Named turns come first, each shown by rows before and after it. Which turns, in which order, take the first row of each pair that follows to the second? Write the first one first, as in the answered first pair.
turn N:
[ 21  21   3 -20  17  -8  -8  13] => [ 29   7   3 -23  17   3 -12   6]
[-25  -1  20  17  -4  -1 -32 -18] => [-28   9  22  19  -5  -8 -29  -8]
[ -1   9  -3   8   2 -10   8   9] => [ 9  2  2  6  1 -5  6 17]
turn W:
[  6  10  -4 -24  24  14 -27  -9] => [ 26 -25 -10 -16  10  25   3  -2]
[  0 -10  13  11  -8  -2 -12 -11] => [  2   1  14   0   1  -3 -23  -7]
[ -1   9  24  -4  -2  12 -25   6] => [ 15  -8  19  -7  -7  20 -11  14]
[-17  14 -11   2   0  -7   4 -17] => [ -1  20 -14 -17   8   0  -3  -5]
turn U:
[ 26   6  10 -24   7  13 -11  30] => [ 12  -5  33  -1  -3  11 -31  19]
[  6  -6 -28  -8  13   5  13 -20] => [ 20  -1 -14  -9  12  -3  21  21]
[-18   7 -24  16 -12  -5  38 -16] => [ -8  11 -19  12 -12  -9  46   8]
Then:
Between the rows of a pair lie two turns.
[ -2   1 -11   0  -2   3  14  -9] => [ 8 -1 -5 -2 -3  3 17  7]	U N
[ 9 21 16  3 -1 -9  4 26] => [ 12 -15  18  19 -16   2   9  10]	N W
[ -7   8  22  24  -7  -7 -23   4] => [ -8   0  -2  12  -1   6 -25 -30]	N U
[-27  -9 -25  17 -13  -4  35 -38] => [-30  27 -29   5  -1 -19  37 -18]	U W
[ 10   7  -6 -14   6  -1   8   5] => [ -3  -3  17   7  -4  -4 -10   0]	U U
[  8 -10   0  -1 -11   9   1  -2] => [  0   0 -10  -2  -7   5   4 -13]	W U
[-13   1  16  11   6  -4 -16   6] => [  1   2  -3 -14  17   9 -16  -1]	U W
[ -8   3  -5   8  -4 -10   7   4] => [ -9   9  -1   5   1 -10  -3   6]	W U
[-12   4  25   1 -12   4 -20  15] => [ -1 -10  21  -4 -12  15 -20  13]	N W
[-9 14 13 -3  6 -7 -6  1] => [ 9 -3 15 -8  2  2  2 13]	N W
[  3 -18  15 -21  10  11  -1   2] => [-18  -6   1 -15  10   3   6 -21]	N N
[ 9  9  3 -9  5  2 -8 22] => [ 10  -7  12   1  -3   7 -12  18]	U W
[ -6  10 -21 -21  16  11  -3 -36] => [ 14 -12 -17  -5  -3   7  45   3]	U W
[ 10 -19  29  19 -10  10 -11  16] => [  6 -26  -7   2  -1  23  -5 -31]	N U
[ 22 -19  -5 -14   2  17  -6  -3] => [ -2 -10 -15  -5   2  10  -4 -30]	N W
[-17  31  10  -9  -5   8   2  20] => [  1  -5  14  -1 -18  22  16  26]	N W
[ 15 -14  16  -4  -6   6 -17   4] => [ -8  -5   0   2  -5  -1 -13 -28]	N N
[  8 -16  21   6  -3   3  -7  19] => [-12 -17   5  11  -2   4 -10 -23]	W U
[ -9 -17  -6  -8   2  -5   7  -1] => [-12  -3  -5 -14   9  -7  -4   0]	W W
[  5  -4  -5 -16   3   6  -6  -9] => [  6   7  -6 -17   5  -1   2   6]	N U
[ -6  -5   8  -5 -14  -7  -2 -22] => [  1  14   8 -20  -4 -11  -8  -4]	N W
[-44  19 -17  11   5 -10  -2 -28] => [-42  34  -2  13   5 -20  -1   3]	N U
[-5  3 -7  1 -2 -8 14  1] => [ 2 -4  3  3 -4 -6  9 13]	U N
[-7 21  1  2  1 -7  7 26] => [-13   2  16  21 -10  -4  -3  17]	W U
[-20 -17  -1  10 -17   6 -21 -46] => [-22  26 -33 -12  -2 -12  14 -31]	N U
[ 20 -13  -9 -13  -4   8   5 -17] => [ -8   6  -7   7 -10 -12  12 -25]	W N
[-16 -16   4  26 -16   2  12 -12] => [-19  -3 -13  17 -10   0  21 -19]	N U
[ 11 -12 -18 -12 -19   8  27  -1] => [  3 -20  12  12 -32   2  10  10]	U U
[-17  -6  11  14  -1  -4 -12 -13] => [-13   1  18  15  -1 -10 -10   6]	N N
[  7  -3   2  -9  11   4  -5 -11] => [  1 -10   2   1   4   2   1 -17]	W W
[-14   6 -11  -2   1   2  -3 -18] => [  3  16  -9 -14   6  -1   3  10]	N W
[  6  -7  28   6 -14  -8  -9  16] => [ -2  -5 -13 -14  -3   3  -3 -32]	U U
[ 22  -2 -14 -14  11   3  -3  25] => [ 10 -11 -29 -13  10   9  -5 -11]	N N
[ 4 22 -2 -8  7 -8  0 19] => [ 19  -7  -3 -15   6  12 -10   7]	N N
[-18  -5  19  -7  -8   1 -10 -20] => [  3   9  -2 -32   4   2  13   3]	U U
[ -3  16  -8 -12  12   9 -30 -20] => [  8   1 -24 -17   9  17  -8 -24]	W N
[  8   8   8  -7   2   2 -16  25] => [ -7   1  -2  -3   3   7 -27 -16]	U U
[ -5 -11 -29  23  10  -9  10  11] => [-14   2 -24  25  12 -16   0  13]	N W
[ -2  16   5  -5  10 -25  -3  26] => [ -1 -12   2  14  -7 -22  22  21]	W W
[18 -5  3  7 -5  6 25 22] => [ 17 -22   9  15 -10  15  13   8]	N U
[-11 -17   2  13  -5  12 -23 -33] => [ -1  23  -3 -19  17   6 -33  -6]	N W
[ -5  -5 -19  -7   4   9  -2 -22] => [11 -1  5 -3 -1  1  5 29]	U U
[ 20 -11  -2 -24  13  17 -21  -3] => [ 22 -32  -7  -7  -2  16   9  -5]	W U
[ 21  -1  15 -21   6  10 -14  17] => [ 12 -29   5  -3  -7  17   1 -18]	N W
[-12   0 -25   3  -5  -5   9 -32] => [-10  24 -14   5  -4 -24  21   6]	N U
[  2 -20 -13   6  -2  12  10 -15] => [ -2   7 -24  -8  10   2  13 -11]	W U
[ 24 -10  12 -24   3  14 -33  15] => [  2 -15   2 -14   2  14 -40 -26]	U N
[-17  -5  12  20 -11   3 -16 -35] => [  1  33  12 -16  13  -1 -29   5]	N W
[-34  21  17  31 -16 -29  -3  -6] => [ 19  20  20 -25   9   0 -34  31]	W N
[-3 -7 23 21 -8 -7  1 -5] => [ -8  12   8   2   8  -5 -16 -24]	W U
[ 20 -24   4  -9   1  20 -23   9] => [ 18 -24  -5 -12   2  22 -22  -1]	U U
[-2 13 12 -2 -1 -4 -4 13] => [  8  -7  10  -7  -1  12 -11   1]	N N
[-25  27  20 -11  33   1  -8  10] => [ -3 -28  13  10   7  14  41  14]	W W
[  7   8  -6 -25  19  16 -37 -19] => [  4 -37  -9  11 -10  18   4 -34]	W W
[ -2   2   1   2   0   2 -11   1] => [ 1  5 -7 -5  3  2 -6  1]	U U
[ -4  13   6 -16  18  -1 -21   2] => [ 11 -19  -9 -16  10  14   1  -8]	W N
[ 17 -13  19  24 -24  -6  43  59] => [ -1 -15  41  42 -29  -9  16  47]	W N
[-22   6  12  16   0  -8 -16 -18] => [ 26 -16   3 -15   5  14   1  14]	W W
[  9 -20  14  -1 -13  -3   0  24] => [-19 -18  -3   9 -13  -5  -3 -22]	W U
[ -4   0  33   1  -2  -1 -49   9] => [ -4  -3  -5 -20   8  14 -41 -34]	N U
[ 11 -21   3 -16   7  26 -28 -11] => [-28  17 -12  -2  10  -1 -14 -31]	N N
[-12 -12  26  13 -15 -18  30  34] => [-16  22  29 -10   5 -23  -1  40]	W W
[-19 -14   2  22  -1  -4  10 -16] => [-15  20  -7  -9  22  -6  -8  -9]	W U
[ 14 -30  28  20 -12  -1  -5  14] => [ 11 -24 -22  -8   3  11   9 -34]	U U
[ -4  -1   4 -10  10  10 -31 -24] => [ 17   4  -5 -28  16  14 -17  -2]	N W
[-20  10  13  16  -6 -18   4  17] => [  7 -24  19   7  -6   6  -8  20]	N N
[  6 -17  -3   1 -11  12  -7 -12] => [ -3 -10 -10   5 -13   6   1 -21]	U W
[ 10 -21   1   6   6   6 -21  -7] => [  3  -6  -8  -3  14   3 -26 -15]	N W
[  9 -21  -5 -19   3  23  -7 -12] => [ 10   2 -19 -28   8  10  16   4]	N U
[ -4   6   8 -11 -16  -3   4  42] => [-23   7  12   9 -25 -11   7  26]	W W
[ -4  -8 -28  11  -9  -3  24  10] => [-13  25 -26  -5   9 -11  -7  12]	W W
[-17  -6  18   2  -2   4 -40 -49] => [-12  39 -24 -30  17 -10   1 -33]	U N
[-20  24   5   2   9 -29 -22   4] => [ 17  10 -13 -31  19  -8 -11  20]	U W
[  8 -11   5  14 -15  -2   8   0] => [ -8   9   2  10  -6  -7 -11 -17]	U W
[-14   7 -29  -6  -8   8 -14 -10] => [  0  -3 -31  -4 -15   8  12  13]	U W
[14  0 -9  2 -1 -2  5  8] => [ 3  0  3 15 -6 -8 -4  6]	U W
[  8 -20   5  -8   3  13 -26 -16] => [  6  -5  -7 -19  12  10 -24 -20]	N W
[ -4  11 -25   9   2 -13  25  -7] => [  5  21 -25  -8  13  -9  14   2]	W W
[  8  -6 -14  -1  -4   4  29   8] => [ -7 -16  12  23 -15   1   9   1]	U U
[ -2 -10 -12  -2   5   5  -9 -21] => [ 12   0 -16 -17  11   3  -1   2]	W U
[-11  17   0  35  -2 -20  38  18] => [  9  36  -2   1  19 -13  19  39]	W W
[-29   1   2  22  -8  -2 -16 -26] => [  5  22 -26 -18   8  -2  23  16]	U U
[-18  -4 -29 -12  -5   5  20 -39] => [-15  35 -24 -27   8  -9  18  -3]	N W
[ 10  16 -23 -29  11   2  19   5] => [ 27 -17  12 -16  -2  13   1  26]	U N
[  4  -8 -19  -4  -1   5  20 -12] => [ -8  17 -15 -11   9  -2  -2 -15]	W W
[ -5 -14  34  11  -5  10 -40  -1] => [  6  -8  25 -10   7  17 -45  -2]	N W
[  3   0  -9 -13   8  -5 -10  22] => [ -1 -15   2  -4   2   0 -23  12]	U N
[ 7  8 12  4  1  4  8  8] => [-2  2 13 14 -3  4  5 -6]	W U
[ -2  -8  -8 -14 -16  12  12  -7] => [-18  13  -2  -4 -16  -4   9  -5]	W N
[-16  12 -11  -1   5  -6  -2 -20] => [  9  15   1 -14   9  -3  -4  19]	W U
[-22  -1  16  15 -10 -22   2  -7] => [  2   8  20 -15   7  -9 -21  17]	W N
[ -5   1  -8  12 -22 -15  24   8] => [ -8 -11   6  20 -27 -11  10   4]	N U
[  7 -17  26  -4   8  10 -37  -3] => [ 12 -29   6 -10   8  19 -23 -20]	W U
[-25  19 -13   0  18 -13 -12 -20] => [  1  24  -9 -17  23 -14   2  22]	U N
[  3  -5   7 -14   0  -7  15  27] => [  3 -28  18  -5  -6   3  -2  13]	N U
[10  4  7 -7  1  4 -9 10] => [  6 -13   7   6  -8   5  -1  -2]	W U
[  5   8 -14  -6   1 -12  25  33] => [-11   9  17  15  -5 -19  -6  33]	U W
[ -4 -26  16  32 -16   2 -12  -3] => [ 12 -10 -36 -10   5  11  19 -15]	U U
[-19  -3  11  14  -1   4 -23 -25] => [-16  28 -17  -8  12  -7   4 -17]	U N
[  8  17  -4 -30  16   6 -35   2] => [  4  12  14 -16  11   2 -43  12]	U U
[-12  18   6   0   4  -8 -18   0] => [  5   4  14  -5   4   3 -23  11]	N N
[ 12 -27  15 -11 -13  17  19  14] => [-20 -14  -4  -1 -12   7  22 -30]	W U
[-16  -7  32  34  -9 -14 -17   4] => [ 27  -9  25  -3   5   4 -18  37]	W W
[-1  5 16 -4  3 -5  8 12] => [ -2 -11  17   4  -4   0  10   2]	N W
[-25  -7 -10   0 -18 -15   1  -3] => [-26  -3  -8   0 -17 -17   0   1]	N U
[ 27 -13 -27 -20   0  14  32  10] => [  7  -1 -41 -14   1   6  37 -13]	N N
[ -9  -5  21  36 -23 -10  10   9] => [  4  12  33  12  -6  -5 -24  25]	W N
[ -1   1 -39 -20  19  16   3 -47] => [24  6 26  2  3 -7  4 58]	U U
[-1  8  0  6 -4  1 30  3] => [-13  22  13  10  -1  -5   9   3]	U W
[  1  20   5 -20   3  -6  -1  14] => [ -6  -6   5   8 -16  -7  23   1]	W W
[11 -7  4 -7  3 -1 28 29] => [-27  20  13   9   5 -20   6   5]	W W
[ -2  -4  10  -8 -10  -9 -15  12] => [  2 -20   4  -9 -12   0 -12   3]	W N
[ -7  22  -9 -22  20   4 -30 -19] => [ -1  37  -1 -22  20  -6 -21   9]	N U
[ -1   4  11 -14  -1   7 -21 -12] => [  3  -5  -1 -16  -3  11  -9 -22]	W N
[  0  -1  -6 -19  -3  -7 -10  -7] => [  7  -7  -8 -20  -5  -4   0  -1]	N W
[-17  30  -6  -9  11  -9  -8 -12] => [ 14 -15 -15  -5  -4   8  31   1]	W W
[ -9  13  -1  12  -9 -12  14   7] => [ 13 -10   9   4 -10   6   7  20]	N N
[  3  18  -9 -15  12 -10 -12 -15] => [  7  17  13  -5   5 -16 -15  13]	U U
[ -6 -14   9   7  -5  -9  18  16] => [ -2 -28   4   5  -6   2  13   2]	N N
[-11   4   8   5   2  -2 -16 -11] => [  9   6   8 -10   8   2 -14  11]	N W
[ 0 -1 19 10 -1 -3 -8 18] => [  0 -16   7   5   1  11 -15 -14]	N U
[-20 -20  21  28 -23  -7  17  17] => [-23 -32   2  21 -18   6  11 -23]	N U
[  3   6  12  -6   8  -3 -13  14] => [ 10 -20   8   0  -1   7  -4   5]	N W
[-19 -17  12  13  -4 -10 -14  -8] => [-11  -3 -15 -18  14  -4 -12 -18]	U W
[ -6  -3   9   5  -1   3 -17 -21] => [ -6  19 -10 -10   8  -5   1 -17]	U N
[  9   2  -4 -17  13   5 -26  17] => [ -2   0 -16 -16  13   8 -25 -12]	N N
[  2 -15   3 -10  13  10 -27  -4] => [  3   1 -18 -22  21   6  -8  -6]	N U
[-21  23  17   9  -5 -15   4  -9] => [  4  29  -1 -25  13  -3   2   0]	U W
[ -5  11 -10  -5  13  -4  19 -38] => [ 15   7 -15 -22  19   5  22 -23]	W W
[-21   2 -10   5  -2 -19   6 -11] => [ -8  15  -1 -13   8 -18  -7  14]	W U
[ 13  19  -5 -24  14   5 -17  12] => [ -9 -17  -4  24 -17  -1  19 -14]	W W
[ -9  -6  18  -9  -6  11 -15   8] => [-10  -6   0 -20  -1  17  -9 -11]	N U
[  5  19  13 -14   0 -10 -14  10] => [ 20 -18  11  -7 -12   4   3   8]	N W
[-15   9  13   6  -8  -6  10 -13] => [-5 14  2 -7 -2 -5 23 -4]	U U
[ -9  -5 -17  -9   2  -2  17 -26] => [  3  16 -10 -21  10  -8  18   8]	W U
[-11 -15 -28  10   1  -5   9 -27] => [ 10  -6  -7   8  -1 -14  23  32]	U U
[  8 -11   6  16 -21   7   1  -2] => [ -5  10  12  16 -15  -1 -14  -3]	W N
[-11   7  -9  -3  -6   6 -22 -19] => [ -2  10 -17 -16  -1   8 -18 -12]	W N
[ 10 -23   0  13  -5  13   4  -9] => [  7  -7 -19   4   1   7  20 -13]	N U
[ 21  57 -12 -35   8   2  -1  15] => [ 42  22 -11 -44   7  27 -13   6]	N N
[ 30 -23  -2  -4  -8   6  16  16] => [ 27 -28  -5  -3  -9   8  17   6]	N U
[-10   4 -12  -2  -8   2  26   4] => [-13  22 -10 -12   3  -2  10   7]	W W
[ -1  -6  12  17 -12  -6  10   9] => [ 4 14 12 -3  2 -7 -9 18]	W W
[ 23   8 -40   0   5  23  19  16] => [  2 -10  11  44 -16  14 -17  20]	U U
[ -4 -35  -8  11  -5  11 -10 -32] => [-32  15  -5  22  -3 -27   8 -10]	N N
[ 36  -8 -19 -29  10   2  38  22] => [  1 -22  -8  20 -15 -16  56  -1]	W U
[ -1  25 -23 -12  13  -8   7  -7] => [15  7 -6  2 -1 -9 26 25]	U W
[-15  15 -11   9   2 -13  12  -6] => [ -4  21 -11  -4   9 -11  12  10]	U W
[  9  -6 -12  10   0   8  13 -11] => [-7 18 -3 16  3 -6  5 -4]	W N
[-16  30  -5  -1  10 -19   6   3] => [12  1  3  0  0 -8 21 32]	N W
[-15 -21  41  41 -24  -7 -22  12] => [-15  15  -5 -18  16  10 -53 -35]	U W
[  2   1  -1  -5  15  -4   2 -19] => [ 9 -6  0 -2 10 -6 19 -5]	U W
[  1  17  -9 -17  -4  -6  27  28] => [-26  21  -3   5 -13 -18  26   9]	W W
[ 5 -5 -4 15 -7 -4 34 13] => [-20   6   4  27  -7 -12  15  -5]	N W
[  1   5  16   2  10   4 -13   3] => [10 -7 13  1  8 13 -8  3]	N W
[  3   0  26   0  -4  -3 -20  26] => [-18  -1  17   7  -3  -3 -28 -14]	U N
[ 14 -19  -3  10  -8  13  18  14] => [-17  25   5   7   8  -4 -20   0]	W W
[-15  14  19  12  -3  -7 -26  -5] => [-17  31   2   0   6 -12 -15  -9]	U N
[-35 -11   5  33 -14  -3  -6 -24] => [-37  10 -19  17  -4  -8  10 -30]	N U
[ 17  11   3  14 -15 -12   8  -3] => [  9  17   3  14 -11 -13  -2 -12]	W U
[-13   4   0  13  -9 -12  10  -1] => [-10   7 -11   4  -5 -10  17  -4]	U U
[ -6  30 -27 -15  18 -15  22 -11] => [ 14  15   8   0   4 -18  25  40]	W U
[-14   0  10  15 -12  -8  14  -3] => [-15  22   0  -8   6  -7  -4 -10]	U W
[-13   3 -10  -4   7  -3 -22 -22] => [  9  12  -5 -15   9  -8  -4  24]	U U
[  3  11 -14  -6   4 -14  32  15] => [ -6  -5  -4  15  -7 -15  34   5]	N W
[  7  -3  16   6   1   1 -10  16] => [  1 -13   4   6   1  10 -13 -12]	N N
[ 27 -22  17 -23  14   0  -7  22] => [ -1 -44   9  13  -6  -6  14 -18]	W N
[  4 -19   8   8   5   4 -30   3] => [ 13 -12 -21 -16  15   9 -13  -2]	U U
[ -6  19 -12 -19   7   4  -4 -10] => [ -3  16  17  -3  -1  -4 -11  20]	U U
[ 5  8 -3 -9  1  2 -3  8] => [  5  -2   5  -4  -2   5 -11   6]	U N
[ 19 -19 -10 -16  -4  21   0  -4] => [-19  -3 -10  15 -16  -2  12 -24]	W N
[-12  43  13  -2  17 -26 -12  26] => [-30  35   1   4  17 -19 -25 -23]	U U
